128 stands for zero in the data rows.
Here is a table of points, one per row:
[138 191  69 129 107 156 117  87 105 127 147 154 129  98  89  87 148 128
 125 113 141  87 144 118 157 127 120 123 153 121 132  82 126 152 127 142
 164 165 118  77 111 107 128 132 147  85 115 134 106 116 133 128  93 121
 149 131 142 129 169 117 111 122 105 110]
[148 150 113 108 145 133 115 163 113 122 179 129 122 157 100 144 113 113
 109 144 133  80 104 141 162 113 150 129 118 134 136 155 119 145 134  89
 133 135 134 144 105 136 133 129  97 131 251 119 141 119 155 117 121  82
 123  91 127 138 162 120 141 166 113 151]
[ 80 143 150 120 125 114 132 132 143 181 112 112 129  98 142 116 147 109
 111 117 117 133 134 118 130 139 132 114 132 120 124 118 121 127 134 179
  55 152 167 120 112 108 126 148 153 186 131 111  84 120 169 124 121 137
 144 162 147  99 169 124 167 160 107 141]
[141  97  76 108 152 126 142 111 144 141 104 136  97 123  88 116 121 113
 144  99 137 183 212 132 124 150 156 108 102 143 106 110 158 128 113 132
 124 138 101 186 184 154 125  97 127 161 127 138 141  98 134 105 133  99
  79 142 148 147 167 153 141 122 102  91]
[200 133 148 130 141 119 106  60 123 136 109 106 141 121 102 158 135 126
 100 135 109 100 130 131 118 144 113 142 146 134 149 175 122 118 132 101
  89  94 160 147 177 128 128 111 139 102 115 143 149 126 122  97 121 168
 152 122 152  89 169 129 132 127  93 151]
[123 152 125 150 118 121 123 110 149 137  85 163  93 134 117 144 150 130
 117 150 129 108 223 162 107 114 138 133 131 122 128 210 105 116 152 131
 137 151 103 139  87 147 130 145 159 131 123 135 121 143 150 155 119 156
 132  93 102 132  98 120  99 166 127 169]
[102 100 234 144 139 137 106 103 113 127  85 125 191 111 121 158 135 153
 123 123  97 137 135 113 126 129 142 160 148 137 126 103 134 103 154 137
 210 141 110 107 117 130 115 127 112 123 162 106 147 129 153 125 116 116
 117 158 122 146 173 135 110 142 118  98]
[ 96 111 152 105  90 116 192 150  84  89 102 110 108 112 110  96 130  99
  97 125 159 108 125 128 134 202 129 124  80 160 122 151 129 155 101 153
 166 114 133 134 140 147 123 117 109 111 108 107 113 109 149 112 169 149
 120 107 145  96 118 144 113 107 123 119]
[128 152 159 105 103  97 138 131 154 116 131 128  96 107 169 109 170 122
 142  98 152 158 105 108 132 142 123 142 136 119 109 140 143  90 108 110
 120 144 124 105 148 158 112 102 168 110 213 149 100 112 129 116 165 150
 114 138 152 145  68 130 115  77  95 119]
[117 145 149 112 144  96 151  98 133 147 107 177  94  93 158 131 144 124
 152 105 168  91  83 160 129  95 160  92 110 164 100 137 172 119  90 104
 110 109 102 114 101 151 119 122  88 158  98 131 170 112 119 111 145 146
 100 107 132 106 159 172 113 109 156  80]
[180 113 122 173  82 128 140 124 140 142 119 116 126 179  73 115 133 148
 134 113  95 152  81 120 120  87 137  99 101 103 116 117 112 116 142 181
 125 129 126  92  93 115 117 129 121 139 126  90 146 127 117 122 143  98
 104  86 115  86 119 136 119 132  76 133]
[141 126 109 154 167 134 140  92 171 129 100 148 161 155 137 107 119 104
 115 155 166 176  98 122 126 144 117 172 131  98 137 112 160 167 115 144
 120 149 103 103 161  96 184 132 101 145 123 143 147 112 157 127 142 154
 129 116  95 115  90 105 115 159 170 154]
[152 138 162 147 190 118 143 133  86 102 207 165 127 115 133 101 122 128
 117 133 121 170 131 145 145 152 144  86 198 101 114 143 121 106 125 113
 119 136  84 179 103 131 127 119 136 118 111  88  90 114 121 129 140 122
  86 124  92  95 125 119 109 121 126 104]
[ 89 122 116 135 167 141 133 165 122 159 181 115 151 131 130 144 129 121
 152 140 164 119 155 110  83 153 121 141 120 108 148  75 119  78 131 104
 147 139 151 114 133 129 138 114 154 171 108 141 163 161 114 139 149 157
 138  74 134 106 140 119 112 110  83 142]
[142 175 155 158 178 137 105 219 137 148  73 151 100 133 128  99 120 150
  77 124 120 132 163  98 135 134 118  97  83 125 135  82 149 126 144 117
 104  81 131 110 156 115 141 127 101 106 121 141 122 135  86 151 103 120
 140 112 145 141 108 129 125 130 134 145]
[ 72 123  96 176 102 158 133 126 124 147  96 113 111 122 113 133 102 114
 135 125 133 109 101 153 107 125 111 120 170  98 137 144 121 104 150 136
 135 133 123 174 105 100 157  97  80 128 176 158 130 143  97 145 116 162
 138 173 153  96 128 104 134 107 150 109]
[120  91 157  97 101 126 117 114 147 141 132 128 153 131  86  73 128 111
 133 138 154 107 120 143 170 109 129 125 137 118 138  88 117 112 145 109
 107 114 135 153  99 145 136 107 125  83  87 123 154 146 143 129 133 163
 119 151 171 192  87  99 177 159 123 142]
[195 159 123 109 147 154 127 174 126 154  94  92 125 123 142 153 136  94
 137 106 151 140  95 132 126 122 126 165 146 157 132 127 115 103 152 135
 138 151 163 147  73 117 125 112 163 132  80 136 126 127 152 124 112  52
 130 127 156 108 103 122 126 127 151 108]
[117 107 151  92 156 114 148 112 126 127 163 119 107 127 112 196 144 124
 145 127 111  95 133 136 177  94 111 140 135 132 109  74 123 130 128 144
 148 164 126 143 174 146 107 132  73 124 111 146  65 123  91 132 135 120
 137 137 105  93  78 141 145 126 129 166]
[161 149 128 133 106 121 141 157 152  91 126 113 134 144 133  83 128 110
 139 142  99  88 123 131  77 114 116 117 123  92 125 146 115  89 134  89
 167 184 152 138 143 119 121 143 137 123 121 134 107 139 123 136 133 155
 111 140 112 136 172 139 163 126 193 136]
[108  90  84 122 219 136 121 137  95  90 119  84 154 118 127  91 120 145
 149 107 112 117 112  92 148  87 141 141 138 136 114 206 115 149 126 158
 122 121 127  79 116 152 104 119 118 140 115 119  97 124  96 126 125 156
 124 126 124 164 125 115 141 122 122 124]
[ 76 168 123 127  83 123 142 140  87 118 129  91 129 157 103 182 127 109
 135 146 134 160 166 125 149  67 129 147 147 128 124 159 138 125 114 127
  92  90 148  90 171 108 134 126 137 115 117  90 130 125 105 123 139 114
 103 132 117 160 127 131 115 125 169 113]
[123 149 154 127 120 129 132 131 159 106 135 100 160 136 123 196 145 109
 139  96 131 140 124 140 122 150 126  92 139 115 120 120 153 198 120 124
 138 117 129 165  83 108 116 122 113 137 114 137 108 108  78 101 115 150
 142 106  91 216 120 129 137  99  96 138]
[112 101 103  99 148 130 132  91 133 112 139 115 105 125 130 129 110 126
  84 145 111 167 108 118 107 139 105 107 119 154 124 138 143  96 122  90
 153  99 160  85 127  84 150 150 146 150 126 158 150 128 161 160  91 136
 147 106 124 120  79 138 205 117 100 103]
[120 157 131 154 120 152  90  77 129 109 177 139  98 172 143 150 100 132
  81 142 130 140 100 107  74 134 155 136  78 131 134 112 118 189 165 124
 111 124 127 112 109 172 139 110 149 139 100 117  87 144 129 150 126 133
 120 175 150 117 138 133 134 125 132 121]
[101 133 114 131 115 129 119  94  90 124 112 104 125 173 255  91 109 138
 135 134 110 119 126 163 146 105 130 139 133 130 134 106 109 105 128 132
 128 135 130 152 144 126 122 147  93  96 105 128 123 119 115 112 109 101
 112 110 118 160 158 121  97 146  82 150]
[158  81 135 100  91 148 147 129 144 104 133 160 131  92 129 145  82 191
 155 137 167 147 128  67 117 148  90 150 120 194 158 118 124 109 117 150
  63 145 137 137 130 113 141 174 112 128 156 160 120 145  98 159 117 152
 125  95 102 152 153  90  95 150 161  88]
[135 137  70 125  75 105  89 126 108 117 105 141 155 118 116 121 135 117
 125 131  96 127 110 117 142 162 154 122 133 147 118 109 151  60 141 106
 141  77  88 147 132 147 108 123 148 198 126 101 107 114 112 113 144 101
 156 142  91 137  94 131 108 122 177 169]
[143 124 119 123 113 100 121 109 163 126 169  93 155 115 175 110 135 131
 149 116 107 130 209 123 121 104 122 162 116 115 125 105 143 153 133 170
 139  50 142 121  97 125 119 133 119 103 171 108 150 128 154 135 151 117
 149 127 129  79 123 156 137 125 163 115]
[ 94 129 189 141 101 147 104 133 147 149 180 154 110 101 131  87 105 137
 148 137  80 114 120 112 141 109 124 143  95 110 133 182 136 173 128 128
 126 144 112 158 181  96 142 132 148 166  98 148 158 133 125 148 121  80
 159 113 137 122 111 110 117 113 134 120]
[114 101 113 139 154 138 119 104 123 163 132 140 129 154 127 149 143 158
 153 120 128 155 123 125 140 165 130  61 128 123 144 140 111 144 121 113
 140 151 153 108 121 149 103 135 147  71 145 128 142 149 125  99 117  97
 140 122 172 123 140 120 141 122 227 162]
[185  78 109 141  76 136 122 188  97 132 100 155 140 100 182 195 119 132
 122 148 134  98 133 136 147 145 127 118 165 100 120 123  96 177 112 120
 134 139  99  92 154 135 132 117 155 134 117 124 134 148 142 143 136 139
 126 126 157 132 120 136 176 139 106 117]
[117 100 102 114 150 108 121 164 144 157 154 119 106 139 101 117 156 142
  85 124 118 126  84 201  87 130 118 170 132 135 133 110  95 137 114 189
 123 103 114 133 155 125 107 147 157 108 143 126 166 125 170 133 135 136
 142 137 101 183 141 158  90 115 137 123]
[125 124 109 125 129 126 144 167 144  83 117 154 159 136 111 124 114 163
 188 158 138 140 114 128 129 120 107 137 112 148 147 136 138 152  98  70
 124 132 139 147 110 130 142 178 119 103 113 135 156 149 130 132 115 112
 147 245  92  92 121 128  89 139  70 139]
There is one direction along which these points spread out most. Take the direction at right angles to it along which they spread out most. Go by this last direction. For each point below, how far along it does it lie, from 0 to 99? 50 is the average, and the first point above lies past it. One standard deviation of the points above along it is 16.
[120  91 157  97 101 126 117 114 147 141 132 128 153 131  86  73 128 111
 133 138 154 107 120 143 170 109 129 125 137 118 138  88 117 112 145 109
 107 114 135 153  99 145 136 107 125  83  87 123 154 146 143 129 133 163
 119 151 171 192  87  99 177 159 123 142] --> 52
[148 150 113 108 145 133 115 163 113 122 179 129 122 157 100 144 113 113
 109 144 133  80 104 141 162 113 150 129 118 134 136 155 119 145 134  89
 133 135 134 144 105 136 133 129  97 131 251 119 141 119 155 117 121  82
 123  91 127 138 162 120 141 166 113 151] --> 75
[195 159 123 109 147 154 127 174 126 154  94  92 125 123 142 153 136  94
 137 106 151 140  95 132 126 122 126 165 146 157 132 127 115 103 152 135
 138 151 163 147  73 117 125 112 163 132  80 136 126 127 152 124 112  52
 130 127 156 108 103 122 126 127 151 108] --> 65
[185  78 109 141  76 136 122 188  97 132 100 155 140 100 182 195 119 132
 122 148 134  98 133 136 147 145 127 118 165 100 120 123  96 177 112 120
 134 139  99  92 154 135 132 117 155 134 117 124 134 148 142 143 136 139
 126 126 157 132 120 136 176 139 106 117] --> 53
[102 100 234 144 139 137 106 103 113 127  85 125 191 111 121 158 135 153
 123 123  97 137 135 113 126 129 142 160 148 137 126 103 134 103 154 137
 210 141 110 107 117 130 115 127 112 123 162 106 147 129 153 125 116 116
 117 158 122 146 173 135 110 142 118  98] --> 61
[142 175 155 158 178 137 105 219 137 148  73 151 100 133 128  99 120 150
  77 124 120 132 163  98 135 134 118  97  83 125 135  82 149 126 144 117
 104  81 131 110 156 115 141 127 101 106 121 141 122 135  86 151 103 120
 140 112 145 141 108 129 125 130 134 145] --> 40
[117 145 149 112 144  96 151  98 133 147 107 177  94  93 158 131 144 124
 152 105 168  91  83 160 129  95 160  92 110 164 100 137 172 119  90 104
 110 109 102 114 101 151 119 122  88 158  98 131 170 112 119 111 145 146
 100 107 132 106 159 172 113 109 156  80] --> 29
[138 191  69 129 107 156 117  87 105 127 147 154 129  98  89  87 148 128
 125 113 141  87 144 118 157 127 120 123 153 121 132  82 126 152 127 142
 164 165 118  77 111 107 128 132 147  85 115 134 106 116 133 128  93 121
 149 131 142 129 169 117 111 122 105 110] --> 69
[ 89 122 116 135 167 141 133 165 122 159 181 115 151 131 130 144 129 121
 152 140 164 119 155 110  83 153 121 141 120 108 148  75 119  78 131 104
 147 139 151 114 133 129 138 114 154 171 108 141 163 161 114 139 149 157
 138  74 134 106 140 119 112 110  83 142] --> 40
[158  81 135 100  91 148 147 129 144 104 133 160 131  92 129 145  82 191
 155 137 167 147 128  67 117 148  90 150 120 194 158 118 124 109 117 150
  63 145 137 137 130 113 141 174 112 128 156 160 120 145  98 159 117 152
 125  95 102 152 153  90  95 150 161  88] --> 0
[143 124 119 123 113 100 121 109 163 126 169  93 155 115 175 110 135 131
 149 116 107 130 209 123 121 104 122 162 116 115 125 105 143 153 133 170
 139  50 142 121  97 125 119 133 119 103 171 108 150 128 154 135 151 117
 149 127 129  79 123 156 137 125 163 115] --> 57
[ 72 123  96 176 102 158 133 126 124 147  96 113 111 122 113 133 102 114
 135 125 133 109 101 153 107 125 111 120 170  98 137 144 121 104 150 136
 135 133 123 174 105 100 157  97  80 128 176 158 130 143  97 145 116 162
 138 173 153  96 128 104 134 107 150 109] --> 53
